Each path below is one point turned by a fixed rotation once a step. After each direction that follows a path, write how fast that rotation turns it, in degrees each step (0 if it stays still).
Each turn is a multiple of 5 degrees from 10 to 175, or 0.
Each row of a path follows its step; steps can be skipped.
Path 1:
step 0: [-15   4   2   3   1   0   4  -7  -3 -15  -9   4  -2  12   3  -2   0  -2
   2   7 -10   7  -6  11  -1  -9  15   7   9  -2   4  -2  -4   4  10 -13
   4   6  10 -11 -14 -10   5   9  -8   0 -12   0   6 -15  -1]
step 1: [  1 -12   6  12  -9  10  23   0  12  -3   3   6  -3  -5   4   2  -6   9
 -11  16  -6  -3  -4   0  -8   7   4   4 -12   1  -1  -1  -3  -3  13 -13
  -5  -3  -1   1   5  -8 -13   6   9   8  -4   9  -3   3  -2]
step 2: [ -3   3  -3 -15   0  -8  14  -3   6 -11  -1  14  12   3  -7 -12  11   7
   2   2  -2   6   1  -4   8   7   0   8  -8   0   5 -10  -7  -7   9  -6
   2   0   3   3 -17 -12  12 -13   6  -6 -13  -4  -1  -2  -4]
step 3: [ -6  -9 -13   8  -1  13  17  -7  10  -7   1  17   0   2   7  -3 -10   9
   4   4   1 -10   2 -15  -5 -11   5   7   4   0   0  -1   8   3   8  -4
   7   6  12  -6  -3   7   7   5  -9   5   9  -1  -8 -11  -2]
step 4: [  7   3   3  -4 -17   5  12  -1  -1  -7  -1  -7   8   6   2  -2   2  11
   0  19 -11  -7   0  -8   8   4 -16   6  -9  -4  -9  -4   2  -3   0  11
 -10  -2  -3  -2   0 -10  17   7   6   2  -8   9  -5  -9   5]
step 5: [-15  -3   1  -2  -3   6   7   4   3   0  -2  10 -10  18  -1   5   1   2
  16  -3 -13   3   4 -11  13  -5  15  11  -7   4  -2  -7  -2  12   4  -3
   1   3  -5  -3  -1   5  16 -17   7   0   3  -1   3  -1   8]
step 6: [  5  -2   4   0  -9   8  -3  -7   6  -2  -5   0   1  -6   1 -11 -10  -1
  -6   9 -10  -5   5 -14   7  10   4   6   3  -1 -10 -12   4   7  13  -5
   9  -6   2  17   6   5   6  16   3   9  10   3  10 -16   1]
step 7: [ -6   7   7   3   6   9  -2  -9   7   7   0   3   2  10   4  13   7   5
  -5   2 -19   7   9  -2   8   5  -2  -3  -4   3   6  -9  -2 -18   8   6
   8   3 -12  -5   5 -18  16  -8  -1   2  -1   0   0 -12   3]
step 8: [  5 -11 -13  -5   2  16  12   5   4   2   0  12  -6  -5   6   5  -1 -11
   1   0 -10   6   0  -3   2 -11   1   4  -3 -11   5  -2 -10   7   4  -9
   5  -9  -5  14  13   3   7  -7   1  -9   9   9   6 -17  -5]
step 9: [ -1   9   6   1 -16  12  -5   2  -2  -2 -10   5   7  -2  -3  -8  -2   4
  -2  13 -21   0   7   4  -1 -13  -1  -5  11  -5   0 -11 -13  -8  -4  -5
   3   4  -2  11  -7 -11   7  10 -10  -3  -5 -13   5  -7   1]
step 10: [-19  -5   3   9   7  18  17   9  12  -3   6   8  -7   1   4   8   9 -11
  -5   1 -11   3  11  -4 -12  -1   9  -5  -3  -1   3  -8  -6   0  -3  10
 -12  -9   2   4   9 -10   1   3   3   6  -3  -2  -3   1   1]
step 11: [ -3   0   1 -12  -3   0   8  -8   4 -21   5  -8   3   0  -2  -5  -2  -9
   3   8  -6   7  -2   8   8  -3   7  -1   2 -18   7   0 -13  -4   7  -6
  -2  -5  17  12  -4  -3   5   3   7  -2  -7   1  14 -15   3]
[-1  1  3  1 -1 -3 -2  2  0  4 -4 -1  1 -2  4  2  3 -4 -2  2 -2 -1 -1  1
 -3 -1  2 -4  1 -1  4  1  2  4  2  1  5 -1 -3  4  1 -3  0 -2  0 -3  0  0
  0 -3  2] -> 35
[-4  2 -1 -1  4  2  2  2  0  2 -1  2  0  5  1  2  2 -1  3 -5  0  3 -2 -3
  1  1 -1  1  0  3  4 -1  2  5 -2 -2  1 -3  0 -2  1 -2  0  4 -3  2 -4  1
  0  0 -3] -> 145
[-3  2 -1  3  4 -4 -2  1  2 -2 -1  2  1  6  3  0  0  3  0 -4 -2 -1  1  1
 -3 -3  3  2  2  0 -1 -2  0 -4 -2 -3 -4  4 -2  0  2  1  0 -2 -1  0  1  1
 -2 -1  4] -> 155
Path 2:
step 0: [  1   4  12  -4 -12 -10  -1   9  -6   8   9   9 -16 -13   3   9   6   1
   0  -1  -4   2   4   0  -6   3   1  15  10  25  -1  -7  -2  10  -2  -5
  -1  -4  -1   2   2   4   4   3 -17 -12   1   1  -4 -10   2]
step 1: [  9 -12   4   1  12   6   7  13  12  -8 -15  10 -11  -2   1   7  -4  -3
  -2  -2  -3  -3  -3  14 -11   9   0  -1   1   6   4 -13  -3   5 -11  -5
  -3   7  10   2  -2  -8  -1  20   2   3  -3   8   6 -13   3]
step 2: [  1 -19   0   7   8   1  -4   4  -3  -5  -5   5  -2  -3   0  -9   2  -5
   0  -3  -7  -5 -10   5  11 -17  12  -7   2 -12  -8   5   1   5  -1   6
   2  11  -6   0 -11 -10   8   8   1  -4 -11  22 -11   8  -3]
step 3: [ -4  -4   8  -3  -5   8 -12   1  -6   1   7  -7   3  -3  -4   3   4   6
  -6 -11  -5   5   2 -10   8  -9   3   1   5   5 -11   4  10   3   7  12
 -11   6  -8 -13   1 -18 -12 -11 -13  -9   5  12   7 -11   2]
step 4: [ 11   2   1   8  -6  -1 -13   9   0  -4  -7   6   8  -5   1   4  10  -8
   4  -2   5   9   1  -3 -16   4 -11  10  -6  16  10  -6   3  18   3   1
 -12   8  -3 -13   0   1  11  -4  -6   1   7  -4   5 -12  -9]
step 5: [  6  -2   0   2  -3 -10  -1  12   0  12 -11   5 -13  -3  -4  -1  13  -9
   8  -4   6   0  -7  10 -10   9  10   7   9  -2   5  -1 -12   0 -16   1
   4  -4   4  10   7 -10  18   2 -10  -1   6  12  -9  -5   1]
step 6: [  3  -4   9   2   4   9   1   4   9   6  -5   6 -16   0   7   8 -10  -2
  -7 -11  -2  -1   4   8  14 -12   7  -7  13   0  -3 -17  11   2  -6  13
  10  -5   9   0  -4  -2   2  -2   1   3  -4  20  -2  -9   4]
step 7: [-16  -9   4   7   5  -2   0   4   3 -12  -9   9  -2   0  -2  -6  -6   2
  -2  -4 -10  17   0   0   7 -11   6   7  -3   0 -10   6  13  19   6  12
  -8  10  -2 -10  -6   5  -5  13   0 -10   5   1  -2  -8  -6]
step 8: [ -2   5   6   1  -3 -13   5  13 -16 -14   0   7   0  -9  -2   0  14   4
   0  -2  -9   2   3 -15 -10   1  -1  -2   4   7   9   5   0   5   6  -5
  -7   9 -20   4   2 -17   1   2  -9  -6   7  15   1  -7  -2]
step 9: [ 13  -3   8  -3  -2   7  -7   8  -7   8 -10   1   3  -6  -2  11   3 -17
  -1   2   7  -5  -4  -7  -7  10   2   7   7  -9  13 -13  -5  -3  -3   5
 -17   8   8  -9  -7 -12   4   1   3   9   0  14   4  -9   6]
step 10: [  1  -3   7  10   5  -7  -3  -1   5  16  -4  -2   0   0   5  -5  11 -12
   1  -8   2   6  -1  14   9  -4   4  17  -1   1  -5   4   3   2  -9   6
   7   4  14 -14  -5  -2  14  -5   2  -8 -16  14 -10  -6  -4]
step 11: [ -8   5   0  13   2   4  -6   6  -4   5  -9   2  -7  -6   3   1   0  15
  -5 -23  -3   9   9  12   6  -5  -1   3   2   7  -7  -4   5   6   5   3
   7 -15   1   3   5 -11  -6   7  -5 -16  10  11   7  -8  -9]
[-4 -2  3  4  0 -2  0  0  0  1 -1  0  0  3  1 -1  5  0  0  4  2  2 -4 -2
 -3 -2  0  2 -3  1 -2  2  0 -1  1  1  2  1  0  1  0  0  1  2 -2 -2 -1  0
 -8  5  1] -> 135
[-3 -1 -3 -1  1  0  0  1  1 -1 -5  1  5 -3 -4  1  0  1  0 -2 -3 -1  1 -4
  4 -3 -4  0 -1  2 -1  2  2  2 -2  2  2 -3  2 -1  1  1 -2  0 -3 -1  0  3
  2  6  0] -> 85
